In the data rows, 128 means zero.
Here are some points:
[137 138 134 128 133 126 135 102 130 123  95 107 137 118 140 115 136 121
 112  99 140 127 117 144 110 105 123 139]
[188 147 156 136 146 113 180   0 134  84   0  49 150  76 182  66 147 102
  70  44 157 146  70 172  38  23 115 197]
[ 91 120 117 125 114 132 105 194 128 147 209 173 113 152  98 159 119 140
 167 174 113 121 150 107 178 188 132  92]
[101 145 120 121 122 136 110 194 138 147 200 151 121 166 103 149 122 134
 131 166 120 121 145 116 175 171 152 107]
[129 134 113 124 121 136 119 168 124 141 154 134 127 145 114 153 114 142
 126 165 113 106 136 125 148 131 123 123]
[122 151 121 125 126 133 138 160 138 135 150 127 133 144 116 138 131 118
 108 143 131 127 130 128 150 135 150 135]
[157 133 120 133 132 127 127 107 122 123  91 101 136 128 134 120 120 128
 108 116 132 121 115 139 102  94 120 152]
[107 144 153 129 119 130 142 130 141 132 151 135 137 124 127 113 139  89
 126 116 144 165 122 133 157 160 174 132]
[146 158 146 127 128 127 160  84 142 112  83  94 148 113 142  91 142  93
  85  93 140 151  97 157 107 103 157 162]
[139 112 107 126 139 122 114 147 110 131 127 135 122 143 121 145 114 157
 140 145 108 100 132 116 130 110 100 121]
[126 157 115 129 114 132 142 175 141 136 153 123 132 157 105 138 130 112
  97 133 123 124 127 138 150 136 162 140]
[ 80 122 150 121 131 137 124 135 134 136 188 172 122 113 131 113 150  98
 165 123 136 172 141 113 168 205 165  98]
[154 135 109 130 128 119 121 138 123 124 103 112 129 146 122 130 118 148
 110 143 115 102 131 131 111  94 112 139]
[124 129 128 130 125 128 139 123 129 129 117 126 131 130 129 121 130 121
 125 126 132 133 124 134 123 129 133 130]
[154 130 201 143 158 109 203   0 143  65   0  44 165  22 217   7 189  44
  74   0 186 225  42 185  42  43 158 193]
[103 125 125 121 130 132 118 151 133 134 158 152 121 129 125 131 135 123
 138 130 135 139 127 121 147 154 138 115]
[153 118 108 128 139 122 120 126 114 122 102 119 117 132 128 141 111 163
 126 142 118  94 134 124 103  90  80 135]
[119 159 125 121 115 140 137 171 133 141 165 129 141 151 110 130 124 112
 102 144 126 134 126 135 151 140 161 140]
[112 108 114 128 124 125  99 173 117 143 183 158 109 151 107 156 116 158
 166 157 116 109 150 112 150 157 107  95]
[165 160 157 135 145 125 183  23 148  95  13  53 156  87 169  65 153  79
  65  44 152 170  72 168  71  58 147 188]
[135 147 110 125 122 129 126 163 128 133 141 121 130 154 108 141 118 131
 108 146 120 113 132 135 141 116 127 138]
[128 135 109 120 129 132 116 177 128 137 161 136 126 154 114 149 121 144
 136 159 119 110 137 120 148 141 124 113]
[115  76 113 124 131 121  89 152 103 134 166 176 102 131 123 160 117 175
 185 168 108 105 157  97 142 152  80  88]
[128 150 138 121 127 132 152 114 133 123 116 113 137 119 132 107 131 102
  98 109 133 152 112 142 127 132 153 138]
[ 81 114 129 123 121 137  99 200 125 161 238 193 108 148  99 153 130 132
 186 173 124 133 158  87 190 218 149  78]
[117 180 153 124 116 146 165 142 156 130 139 104 148 138 118 108 138  78
  87 107 145 160 106 155 149 142 194 156]
[138 129 110 137 131 122 122 150 122 131 127 113 127 144 123 136 120 146
 118 147 116 108 133 127 116 108 111 133]
[138 150 119 128 124 132 132 143 138 131 122 110 133 137 116 128 121 126
 101 130 122 119 121 133 129 114 132 145]
[122   0 111 141 161  87  32  79  66 121 130 205  68  85 161 170 103 243
 255 154  93  71 192  37  86 136   0  30]
[127 149 120 123 127 137 127 151 137 132 144 123 130 143 123 136 128 115
 113 137 123 125 131 135 145 139 148 130]
[135 149 117 122 122 133 139 159 132 132 138 121 140 151 114 133 120 131
 109 146 122 116 124 137 137 121 131 135]
[130 151 131 122 125 135 136 149 137 131 137 119 135 152 116 135 128 117
 109 144 122 126 126 136 140 125 135 136]
[129 121 117 128 133 133 117 161 125 136 155 135 116 141 111 154 110 150
 144 151 115 111 139 118 137 136 115 118]
[161 157 140 126 133 125 162  82 133 109  64  79 146 112 147  95 128 101
  78  86 145 133  97 158  93  76 133 176]
[144  84 112 132 138 113  97 125 108 126 116 141 108 130 134 149 111 177
 163 146 116  90 144 115 104 112  77 109]
[128 152 125 123 122 139 125 161 136 135 144 124 129 150 114 139 125 121
 115 144 127 122 128 134 144 135 143 132]
[134 119 124 127 124 119 124 128 126 125 112 118 126 132 133 132 121 141
 131 132 122 116 130 132 126 112 113 137]
[142 142 115 121 119 128 120 162 128 139 142 123 133 147 116 144 114 141
 115 150 130 110 134 134 143 123 124 128]
[100 142 160 124 129 133 152  97 146 122 133 131 140 106 145  99 148  80
 120  96 154 179 115 130 145 154 181 133]
[160 144 118 130 130 126 138 118 123 121  86  93 136 133 135 122 126 138
  93 124 120 106 113 140  97  82 114 153]
[150 174 204 140 142 120 220   0 163  74   0  39 175  33 206  11 188  22
  48   0 187 228  40 197  63  55 196 213]
[ 88 120 124 121 115 132 103 207 123 153 216 184 110 164 100 166 121 136
 166 179 119 126 158 100 183 207 142  93]
[148 132 150 138 141 125 161  37 132 104  36  82 148  84 167  82 142 115
  93  71 141 144  94 152  79  73 128 168]
[ 90  18 105 132 136 113  51 144  81 141 207 224  76 109 125 180 116 207
 255 178 101  98 199  51 154 197  38  35]
[120 141 134 124 117 134 126 159 137 137 152 137 126 140 109 134 128 119
 115 145 126 130 129 130 145 137 148 135]
[115 144 129 121 124 140 134 143 133 132 147 134 135 134 120 121 132 101
 126 125 141 146 122 131 157 157 161 132]
[106 167 115 116 109 148 118 223 145 158 213 152 131 178  92 159 121 115
 129 170 119 117 144 126 186 185 180 116]
[163 142 139 132 136 121 154  59 136 105  39  78 142  96 159  88 135 118
  87  72 143 134  91 158  74  66 119 173]
[102 130 131 116 122 137 123 148 128 135 176 152 124 133 114 127 131 113
 143 140 132 148 142 112 162 172 158 110]
[138 123 120 129 122 129 110 145 127 129 148 133 119 140 122 146 115 147
 130 158 117 100 142 124 134 124 109 116]
[128 133 121 132 127 135 124 141 127 131 146 139 125 135 119 131 125 128
 127 147 123 125 134 124 135 142 127 123]
[132 115 114 126 120 119 112 149 121 131 139 135 122 139 120 148 119 157
 140 152 113 111 141 121 135 127 106 118]
[ 99 131 137 123 122 140 126 165 131 140 173 158 125 138 114 140 137 106
 138 142 134 138 137 123 163 176 160 113]
[136 145 113 122 123 135 127 176 141 138 143 125 133 155 111 146 113 146
 112 148 120 113 134 128 136 126 138 135]
[101 181 134 117 114 155 153 181 154 142 179 121 146 156 101 126 139  86
  95 140 142 155 123 139 172 168 202 142]
[126 144 117 131 123 131 121 152 134 131 137 131 125 143 115 138 126 123
 128 145 123 120 132 129 138 129 128 128]
[100 131 126 129 118 135 113 189 130 150 192 162 116 146 103 160 126 133
 149 155 117 130 148 111 172 184 151  92]
[ 82 191 219 126 134 145 227   3 188  92  66  90 172  41 186  18 207   0
  60   0 205 255  59 182 129 163 255 186]
[  0 159 132  98  86 175  98 255 150 214 255 255 106 214  32 199 136  73
 211 244 132 173 197  72 255 255 255  30]
[112 145 152 123 124 139 150 118 138 131 133 126 137 119 133 103 143  86
 108 104 147 168 119 142 143 151 180 138]
[114 113 143 130 125 124 133  95 127 123 110 127 128  98 143 115 138 118
 138 107 140 144 118 126 116 131 122 123]
[123 146 136 128 124 132 153 112 132 124 117 117 135 133 134 114 136  98
 106 110 135 145 116 140 125 125 153 143]
[129 143 128 125 126 125 130 137 127 126 127 120 138 138 122 129 127 129
 116 126 127 125 128 129 136 126 133 131]
[110 170 156 118 116 140 160 115 152 124 140 116 150 123 131 103 146  67
 100 100 149 178 121 147 153 151 197 147]
[154 146 133 131 131 122 154  86 142 111  75  83 144 113 144  98 130 112
  88  96 132 135 101 153  97  84 127 162]
[ 94 155 193 129 132 130 186  28 158  97  89 103 153  59 167  51 179  26
  95  36 170 225  81 160 130 146 208 154]
[ 41 131 218 131 126 142 172  40 160 116 146 158 148  53 165  49 207   0
 154  34 184 255 106 134 174 227 251 109]
[ 16 119 120 114 100 163  80 255 128 186 255 255  87 181  60 195 125 117
 234 226 121 157 203  63 255 255 204  26]
[  0 141 229 126 115 156 182  62 174 130 219 197 148  52 153  51 222   0
 172  32 206 255 117 126 218 255 255  94]
[111 130 116 126 115 130 100 182 133 150 187 158 115 150 102 158 117 144
 150 173 122 112 149 105 166 168 135 100]
[168 136 126 133 137 118 145  85 126 111  52  83 138 118 139 115 125 142
  96 114 126 109 108 159  88  64 105 165]
[112 171 132 119 105 136 151 176 140 145 172 127 139 146 103 132 130 101
  98 143 133 144 118 144 167 152 184 136]
[ 97 161 159 121 122 146 152 141 147 135 161 130 137 126 118 114 149  64
 114 123 152 175 117 142 163 180 199 134]
[139 148 117 127 122 132 128 150 138 135 136 123 130 152 113 145 112 132
 108 145 118 111 136 131 127 121 127 137]
[157 135 132 133 129 123 143  88 127 120  75  95 137 115 139 113 127 130
  99 108 129 124 110 139  96  78 117 154]
[154 142 110 133 130 125 130 125 124 124  92 107 132 137 129 132 121 145
 103 126 121 103 119 140 100  81 105 143]
[108  80 118 126 127 129  88 162 111 144 195 186  98 136 118 152 112 162
 196 159 113 113 162  87 147 179  98  77]
[149 107 111 131 136 125 119 136 112 128 123 136 118 132 127 145 114 161
 145 149 108  91 136 118 118 105  94 117]
[111 186 156 120 119 147 171 128 161 132 124 100 156 128 126 100 149  67
  73 102 144 174 105 163 151 148 209 161]
[160 107 114 129 130 117 124 120 115 123 101 116 126 130 133 137 113 163
 134 131 114 100 131 130 104  87  90 139]
[119 146 149 127 128 136 156 103 138 118 108 110 136 115 141 102 146  89
 109 101 141 162 112 148 126 133 162 149]
[130 133 119 129 134 127 132 138 127 133 128 123 132 132 119 125 130 130
 115 135 127 119 127 128 126 126 134 129]
[115 126 118 122 122 137 116 159 128 142 170 155 125 144 119 144 126 129
 135 156 121 123 141 115 152 158 140 110]
[120 133 117 129 125 135 119 179 129 136 169 147 125 153 106 146 122 137
 131 157 121 120 140 118 148 150 132 121]
[126 147 144 131 121 138 148 119 137 127 124 110 138 121 127 113 140 102
 104 110 139 147 114 137 135 135 155 144]
[122 146 118 114 112 135 121 188 131 142 166 139 126 159 106 149 117 129
 121 158 120 107 143 126 160 148 142 129]
Here are 24 more points, each followed by its number:
[124 124 115 127 124 134 114 169 128 142 161 139 122 145 110 144 118 149
 134 150 116 110 140 116 150 145 122 110] 0
[155 128 123 134 135 117 130  97 117 120  79 104 132 123 139 123 123 153
 109 125 124 108 121 136  98  79  90 145] 1
[  0   0 113 124 119 123   0 255  70 188 255 255  31 136  94 238 116 217
 255 255  93 113 255   0 255 255  65   0] 2
[161  98 108 133 137 112 102 110 104 122  92 128 117 128 148 144 112 172
 144 138 109  85 132 119  94  85  62 122] 3
[166  64 134 143 156  98 107  22 102  90  25 105 128  73 184 107 130 174
 163  88 124  95 117 115  40  48  32 129] 4
[138 119 107 131 136 122 110 141 121 129 124 130 121 139 115 143 115 159
 128 143 114 107 134 128 123 111 100 124] 5
[ 96 111 121 127 121 129 107 168 132 141 193 170 121 138 117 142 134 131
 173 155 130 136 149 108 163 186 144  98] 6
[141 125 127 132 132 124 129 100 132 122  91 109 131 119 144 123 125 131
 113 112 131 129 117 132  99 103 118 134] 7
[133 143 114 125 119 130 132 163 128 138 150 134 128 148 111 145 118 129
 112 148 120 113 131 128 137 138 136 121] 8
[152 129 115 128 130 122 131 119 124 123 100 112 124 130 132 128 124 148
 115 133 117 105 125 136 104  98 108 142] 9
[133 111 122 134 134 120 122 120 117 123 128 132 118 128 132 133 114 145
 139 133 125 113 136 120 124 120 105 122] 10
[130 152 118 129 132 137 131 157 138 131 144 121 133 148 115 138 125 125
 111 139 125 125 135 136 137 134 136 140] 11
[117 139 114 130 120 131 122 177 130 143 170 145 129 156 101 147 120 133
 125 164 126 116 145 120 146 149 139 121] 12
[ 95 111 114 127 125 137  94 182 121 152 209 179 109 150 103 163 115 147
 174 171 118 120 156  94 168 184 128  90] 13
[137 135 130 126 133 128 132 112 134 122 104 109 138 119 132 119 128 120
 111 120 132 133 118 138 117 113 133 145] 14
[136 137 121 128 125 128 139 151 132 134 133 117 140 139 121 130 128 126
 116 133 125 125 128 137 132 129 142 135] 15
[136 147 129 129 128 134 131 147 130 132 123 113 136 136 116 125 119 122
 109 135 123 117 126 141 124 113 134 143] 16
[157 102 111 138 139 114 113 108 105 116  85 118 127 120 139 136 115 172
 136 136 113  85 129 119  89  84  71 135] 17
[132 142 111 132 121 131 120 167 129 137 139 122 126 153 108 137 127 133
 104 145 125 112 128 133 128 121 133 134] 18
[128 126 111 126 124 127 119 156 126 141 153 134 127 150 115 146 115 146
 131 153 118 112 132 119 135 138 125 114] 19
[ 94 105 138 124 125 133 110 143 118 142 183 175 117 120 123 133 140 123
 171 142 133 145 146 110 161 191 142  91] 20
[135 142 122 129 128 130 134 145 129 137 133 128 130 142 117 132 122 127
 118 134 120 123 123 134 133 124 135 129] 21
[148 152 116 125 127 131 132 147 127 132 126 108 134 142 116 136 113 131
 103 137 126 111 127 140 137 114 127 140] 22
[165 137 141 137 132 117 157  49 132 104  39  69 143  95 158  93 140 113
  85  77 142 137  99 159  76  58 123 170] 23
Which three of these numbered points are nearest to each point below, ignoring the 2 directions in which the first points spread most? Their numbers follow each, nearest first.
[131 137 115 126 135 133 123 136 128 122 123 120 129 132 126 144 119 139
 119 136 128 109 130 129 125 117 115 129] > 14 5 9
[126 149 121 128 120 135 126 161 131 136 145 122 129 151 113 139 119 133
 116 145 125 112 130 132 139 129 135 137] > 16 11 22
[158 118 105 131 133 122 119 128 123 131 105 126 119 139 122 137 114 169
 126 136 112  95 125 127 107  95  83 139] > 5 9 1
[119 150 128 123 120 137 133 151 136 138 156 135 133 142 115 126 135 113
 116 138 136 137 128 130 144 150 152 135] > 12 21 8
[204 174 190 146 159 111 231   0 159  51   0   0 186  26 227   0 173  37
   1   0 182 200  19 219   0   0 160 251] > 12 15 19
[ 74 101 115 123 111 137  93 204 116 156 243 202 102 152  97 171 119 142
 202 193 119 128 175  85 191 229 135  63] > 6 20 10
[ 73 141 150 122 114 143 131 166 137 148 206 169 131 137 110 128 145  80
 142 143 141 174 139 126 190 206 191 113] > 14 5 9
[116 116 110 124 129 131 111 161 123 134 158 151 114 144 109 148 113 154
 149 165 119 109 143 110 146 146 111 106] > 5 14 1
[132 149 120 126 130 133 132 155 129 133 137 120 132 148 109 139 125 131
 112 147 126 121 128 134 140 128 133 134] > 11 22 12
[129 176 156 127 130 135 184  88 156 119  80  78 150 111 143  87 152  69
  63  75 148 171  87 166 110  94 183 172] > 8 18 16
[186 169 160 130 146 113 197   0 144  85   0  28 166  75 184  46 156  77
  44  31 157 163  71 191  38  17 139 206] > 9 14 23
[166  92 114 134 144 111 111  91 105 109  75 114 120 114 149 134 119 170
 147 120 111  85 135 127  86  72  53 128] > 3 20 17
[195 153 195 144 156 101 211   0 153  53   0   0 191  16 232   7 177  59
  33   0 176 198  29 202   0   0 132 232] > 6 13 10
[152 102 112 130 131 118 118 122 106 126 109 129 118 122 131 144 120 166
 145 137 119 101 132 119 101 103  74 124] > 17 3 10
[130  35 112 136 140 103  72 117  88 122 129 178  88 112 141 158 107 212
 223 163  96  75 170  84 102 128  15  74] > 4 20 3
[117 133 112 122 116 138 113 186 127 149 175 148 115 157 109 153 117 138
 136 165 120 112 148 117 150 155 132 117] > 12 15 21
[139 142 111 125 124 132 122 162 127 134 143 127 128 159 114 145 125 138
 117 146 117 111 133 127 130 119 125 131] > 11 18 12
[144 103 112 136 126 122 104 142 117 123 132 137 114 136 122 151 114 170
 151 161 109  96 144 110 118 121  81 112] > 10 17 13
[127 120 116 125 121 135 114 140 120 128 139 135 124 135 125 138 123 144
 131 139 122 118 138 121 135 129 120 128] > 14 5 9
[146 117 112 131 128 124 115 134 116 127 128 126 120 134 116 143 116 150
 131 139 116 105 136 126 115 102 101 125] > 5 23 14
[ 91 160 146 120 116 142 149 137 150 128 160 135 138 127 123 105 147  72
 111 107 149 175 116 137 161 174 201 128] > 19 0 21
[128 124 128 131 133 129 133 118 125 127 115 127 125 128 129 133 130 132
 125 127 124 127 125 133 115 119 123 131] > 7 1 5
[101 136 116 125 121 139 113 195 133 142 204 165 124 159  95 162 116 131
 142 168 124 131 153 114 170 178 149 114] > 12 11 15
[180 147 142 139 147 118 167  25 143  95   1  53 153  89 167  80 141 111
  70  54 143 143  76 172  57  23 116 191] > 23 5 1
[186 132 160 138 153 110 172   0 141  74   0  44 156  63 191  62 152 104
  73  30 150 153  73 173  27  13 102 192] > 3 17 10
[126 133 115 125 128 131 113 171 124 145 169 141 122 147 112 149 124 145
 133 151 120 111 139 121 153 150 126 110] > 0 19 21
[159 139 139 136 131 123 152  60 128 102  50  93 140 105 143  97 134 122
  93  89 137 132 100 151  87  72 114 157] > 1 23 7
[ 39   0 112 130 136 105   0 176  63 155 255 255  39 110 139 207 110 246
 255 213  86  91 240   0 181 255   1   0] > 2 4 20
[131 142 130 122 130 128 134 135 129 131 135 127 136 135 130 130 129 125
 117 131 129 137 127 132 135 127 138 129] > 19 21 14
[115 136 114 125 116 131 119 182 129 144 174 141 123 159 106 155 121 133
 139 164 112 115 143 121 153 153 134 115] > 15 21 12
[173 152 187 144 148 115 205   0 145  71   0  26 175  40 203  22 175  55
  42   0 173 195  48 189  38  24 149 205] > 13 6 10
[175 118 137 133 152 111 147  29 121  99  18  77 140  92 169  92 130 140
 103  78 136 127 104 155  57  46  90 165] > 3 17 10
[124 136 114 121 120 138 122 183 128 142 173 141 118 155 109 151 117 136
 120 164 120 112 140 113 152 150 136 117] > 8 12 11
[ 86 162 116 112 106 146 125 226 142 157 224 164 123 167  83 151 125 113
 130 171 126 133 146 116 191 200 183 111] > 18 22 11
[117 149 130 121 119 132 127 147 141 133 149 128 131 137 120 125 123 106
 112 131 134 138 129 133 143 141 157 135] > 16 12 21
[179  62 164 143 175  89 134   0 120  61   0  69 138  44 220  69 142 148
 137  31 142 135  82 139   8  14  53 161] > 4 20 3
[147 148 125 125 131 132 143 133 134 124 107 101 133 140 123 128 116 126
  97 126 124 123 119 144 116 100 129 147] > 16 22 11
[130  42 115 141 142 102  70 107  87 127 122 173  92 109 143 157 105 202
 208 156 109  85 158  86 100 130  36  89] > 4 20 3
[131 155 130 123 116 142 138 150 141 130 146 127 134 147 115 129 129 110
 102 136 135 129 119 137 140 136 151 137] > 8 12 22
[161 133 117 132 134 123 129 120 128 125  88 100 129 130 134 133 121 142
 100 122 117 104 112 139  97  79 105 147] > 21 19 9
[139 144 119 131 132 125 134 133 129 123 117 116 134 137 122 133 124 126
 112 129 122 117 124 135 125 108 122 143] > 21 12 16
[164 117 118 134 133 122 130 100 113 117  81 105 122 121 139 126 114 168
 116 133 115  93 124 134  93  69  79 141] > 1 23 9
[ 85  40 108 123 135 114  59 173  87 147 220 224  83 126 112 168 115 192
 250 188 103 101 183  60 164 202  61  43] > 4 20 3
[170 141 139 137 145 112 156  46 134 101  24  80 144  94 156  98 139 118
  89  76 149 136  92 161  72  55 121 175] > 23 1 7
[141 135 126 129 127 128 129 123 130 130 117 119 130 130 131 126 133 133
 113 130 126 118 120 139 118 108 123 139] > 9 14 19
[113   0 109 133 153  93  40 118  70 125 158 212  73 101 150 166 107 229
 255 165  92  77 192  49 109 161   2  37] > 4 2 20
Now 24 new points, numbered from 0 again:
[167 134 132 135 138 116 143  73 137 108  40  78 141 113 156 113 129 137
  97  96 129 113 103 149  83  53  98 170] 0
[110 123 112 121 118 137 104 190 120 144 192 162 119 155 110 158 122 141
 149 167 119 119 159 115 163 165 135  98] 1
[  0  47 126 107  96 152  39 255 115 208 255 255  61 161  62 216 134 134
 255 251 113 163 242  19 255 255 178   0] 2
[112 172 133 118 117 147 154 148 148 137 146 118 139 142 114 123 135  94
  99 127 139 143 113 142 152 139 171 147] 3
[113 130 124 125 120 133 125 156 128 144 159 144 121 148 114 141 121 124
 135 146 125 132 137 126 153 157 140 114] 4
[158 165 159 136 140 125 183  32 150  96  18  53 159  90 162  67 147  73
  46  51 152 166  70 174  74  58 163 192] 5
[136 152 117 125 122 128 135 150 131 136 124 119 133 152 118 138 121 127
 102 146 120 111 124 139 129 111 135 140] 6
[162  99 114 131 136 110 111  97 113 115  81 111 125 122 141 132 116 170
 132 126 114 101 128 128  90  73  67 131] 7
[ 88 133 128 115 112 137 107 208 129 151 222 166 113 163  88 163 119 134
 154 176 115 125 161 107 188 195 153  91] 8
[124 160 125 123 121 138 134 154 142 142 143 124 139 139 115 126 129 108
 107 129 135 140 121 138 152 136 165 136] 9
[ 82 119 118 119 115 146  89 223 126 156 242 196 111 159  89 173 123 138
 178 188 118 127 170  94 199 225 146  78] 10
[165 149 120 130 126 122 142 108 136 120  81  91 136 128 138 116 125 128
  90 117 128 113 114 146 101  82 121 154] 11
[110 143 131 133 113 144 136 161 136 140 168 140 131 140 113 137 128 112
 125 138 137 138 130 123 146 161 162 124] 12
[120 146 117 124 117 135 129 174 133 138 155 137 122 161 113 147 117 130
 111 152 127 118 136 125 143 141 146 126] 13
[ 86 110 133 127 112 142 109 170 121 141 209 176 113 133 113 148 134 112
 174 148 126 149 155 102 176 198 151  89] 14
[139 127 114 125 130 128 120 142 129 134 126 125 118 143 122 147 122 160
 121 148 118  95 134 123 119 113 103 123] 15
[104  97 113 126 119 127 101 175 113 146 186 173 107 149 105 158 123 155
 168 168 117 116 155 101 156 175 113  84] 16
[146  56 110 142 143 103  85 107  87 117 100 150  98 114 147 153 105 198
 192 148  99  82 147  98  89 101  28 101] 17
[136 153 136 130 132 129 139 115 132 123 100 111 137 121 137 115 137 126
  95 112 134 132 111 140 122 104 133 152] 18
[120 139 119 120 117 133 118 185 127 142 175 145 127 158 100 150 115 131
 135 162 119 110 140 121 154 154 136 119] 19
[167 123 116 133 133 118 126 105 119 119  76  95 130 124 137 130 116 153
 116 124 123 100 119 141  89  68  89 146] 20
[158 119 109 132 128 122 118 123 120 121  97 112 119 139 139 136 109 161
 123 137 109 100 135 131 104  77  82 140] 21
[116 150 132 113 121 141 124 157 133 136 154 139 132 143 116 135 134 112
 122 138 127 132 132 128 148 147 155 126] 22
[122 134 126 127 126 131 137 146 131 127 139 122 128 130 123 135 124 125
 132 136 125 133 129 115 138 134 142 119] 23
The same question for these:
[117 161 130 125 113 138 140 153 143 132 151 128 137 149 115 128 127 105
 104 132 140 140 122 133 149 145 171 133] > 13 9 6
[ 83 156 137 115 103 149 133 209 144 158 231 161 132 160  93 140 138  87
 135 163 135 160 135 125 197 219 199 108] > 19 9 13
[117 131 123 124 121 136 117 168 132 137 160 141 128 137 110 142 123 125
 134 145 129 126 144 125 150 152 142 122] > 1 4 12
[153 119 110 127 133 123 121 117 115 124 102 107 121 129 127 136 116 160
 128 131 116 100 128 127 103  84  91 130] > 20 21 23
[120 136 116 128 118 138 124 175 131 149 164 139 124 158 108 149 122 141
 127 159 123 112 138 119 149 150 136 122] > 12 19 13
[172 125 140 137 144 112 156  17 132  94   3  66 148  86 173  89 132 124
  87  63 140 125  87 155  57  45  98 177] > 7 0 16
[164 144 141 133 132 125 152  56 130 111  47  84 145 102 155  93 133 116
  95  85 142 134  97 152  74  64 120 160] > 20 0 21
[157 148 125 138 137 123 152  86 129 115  71  88 138 115 138 114 122 137
  89 110 129 114 106 153  87  62 105 161] > 15 18 20
[109 139 115 127 113 137 120 186 126 144 181 151 120 146 106 151 118 129
 131 161 124 121 151 116 161 166 135 113] > 12 19 8
[ 70 144 144 114 110 146 137 178 143 145 218 168 131 140 106 130 145  75
 138 138 138 176 142 122 197 214 214 107] > 1 8 4
[155 140 135 136 135 120 152  64 136 104  49  77 139 108 152  99 131 117
  87  85 140 129  98 159  81  63 116 170] > 20 0 21
[ 66 113 113 122 110 132  94 236 114 164 255 205 104 168  85 182 129 138
 191 194 116 124 179  86 210 240 142  64] > 10 16 1
[137 143 112 129 123 130 134 142 129 128 125 119 132 140 124 137 124 136
 115 140 128 111 127 132 126 111 121 134] > 11 22 12
[117 130 121 127 122 136 118 173 120 140 170 143 124 150 112 149 110 141
 134 160 120 112 138 131 154 146 126 115] > 8 4 19
[128 148 116 125 122 133 137 156 129 139 131 123 130 140 115 136 122 125
 109 138 129 127 126 135 128 127 133 134] > 13 9 19
[133 121 116 129 122 128 111 159 120 138 156 143 117 141 113 148 115 156
 139 155 123 103 143 119 135 131 109 119] > 1 4 20
[134 124 114 123 125 132 124 158 125 135 140 126 124 142 115 146 120 143
 133 151 115 104 136 124 135 114 120 128] > 22 20 23
[117 121 128 127 123 133 123 134 123 140 143 146 123 122 129 123 137 111
 139 124 130 143 130 122 142 153 139 116] > 16 14 7
[127 105 113 127 128 120 102 151 110 133 148 142 109 143 120 143 113 161
 155 158 111 102 141 114 125 132  89 109] > 16 7 14
[ 96 121 109 121 113 142 101 203 127 159 207 171 118 157  99 161 113 141
 165 178 117 120 162 110 170 189 142  98] > 1 4 12
[119 148 180 138 136 128 178  24 152  97  58  89 162  72 173  66 171  52
  95  45 166 203  87 160 103 108 180 158] > 7 16 14
[113  42 104 135 137 114  61 140  87 137 178 197  83 122 125 164 106 201
 229 167  98  95 182  72 133 166  49  68] > 17 14 7
[141  56 109 136 142 104  81 112  91 121 121 157  98 120 142 143 109 197
 189 147 108  91 155  91 100 109  41  89] > 17 7 14
[ 91 121 117 124 120 142 100 205 117 155 215 183 107 151  96 159 124 132
 175 175 118 130 160  96 183 198 135  81] > 10 16 1
[  3 121 125 102  94 165  79 255 133 195 255 255  98 193  56 199 128 106
 234 219 119 165 200  65 255 255 221  19] > 0 20 7
[110 134 124 127 111 139 120 189 133 141 191 157 121 153 102 154 119 137
 136 167 119 123 147 111 164 180 150 110] > 12 8 19
[165 129 133 133 138 113 142  70 127 108  47  91 135 113 154 113 126 137
 100 100 125 117 107 146  77  63  98 152] > 0 20 21
[137 141 135 126 129 135 141 123 140 119 108 106 139 124 128 113 134 107
 104 117 141 138 121 140 125 118 151 149] > 22 11 4
[120  48 104 132 138 110  77 136  89 138 166 181  92 125 128 160 118 199
 209 170 105  95 166  76 124 158  42  69] > 17 14 7
[157 114 110 132 130 120 119 117 113 118  97 121 122 128 128 144 114 168
 131 135 116  92 127 129  97  91  78 135] > 20 16 21
[141  61 112 130 141 108  88 110  96 127 123 155 102 111 140 153 110 197
 191 153 104  84 154  96  99 115  33  88] > 17 7 14
[ 10  45 128 120 115 144  46 254 103 178 255 255  70 150  77 188 128 158
 255 218 114 148 229  35 255 255 137   0] > 2 17 7
[166 142 147 130 141 119 166  31 135 103  24  64 152  85 163  80 142 101
  81  66 149 144  86 165  71  55 123 173] > 20 0 7
[ 64   0 108 139 139 108  24 161  72 148 243 255  58 108 124 190 111 222
 255 195 104 102 212  32 161 232  31   0] > 17 2 14
[139 131 115 128 134 130 120 154 117 134 130 132 119 138 117 146 117 146
 127 147 117 103 133 124 130 116 112 126] > 18 4 22
[182  89 159 144 160  97 147   0 124  77   0  66 137  50 194  69 144 130
 116  41 140 135  88 146  23  32  69 165] > 17 7 14
[127 142 121 126 117 138 131 168 136 138 156 131 130 149 117 142 128 125
 109 149 125 123 134 133 141 146 158 132] > 13 19 6
[142 150 119 128 128 131 134 139 136 126 119 111 139 142 122 125 121 126
 100 132 130 119 121 146 129 110 133 146] > 9 6 19
[ 94 128 127 123 123 137 111 194 127 154 204 170 117 154  95 157 125 129
 156 170 123 122 160 108 171 179 144 100] > 1 4 8
[185 166 170 140 147 112 205   0 149  75   0  21 167  67 186  45 155  80
  34   8 161 170  54 196  32   0 143 218] > 1 20 21
[160 151 131 123 131 128 144  99 132 115  73  84 142 112 139 113 130 126
  90 102 129 120 108 150  95  80 127 160] > 22 11 18
[115 168 141 125 123 138 150 136 151 128 136 111 136 137 123 113 140  83
  95 112 144 152 106 144 141 134 179 144] > 13 6 9
[158 147 131 135 131 126 148 100 131 115  83  97 135 123 134 122 130 132
  95 111 131 120 109 142 104  94 126 155] > 15 18 11
[108 148 116 123 115 136 121 199 128 142 189 154 126 166 100 157 119 130
 130 170 122 115 145 120 166 158 150 110] > 13 19 6
[130  70 115 131 142 111  98  96  97 128 111 153 103 106 137 136 122 177
 184 132 116 103 154 101 102 119  64 106] > 17 7 14
[154 136 131 131 138 118 155  58 130 111  50  87 138 107 156  95 133 117
  97  83 140 136 102 152  85  65 124 158] > 20 21 0
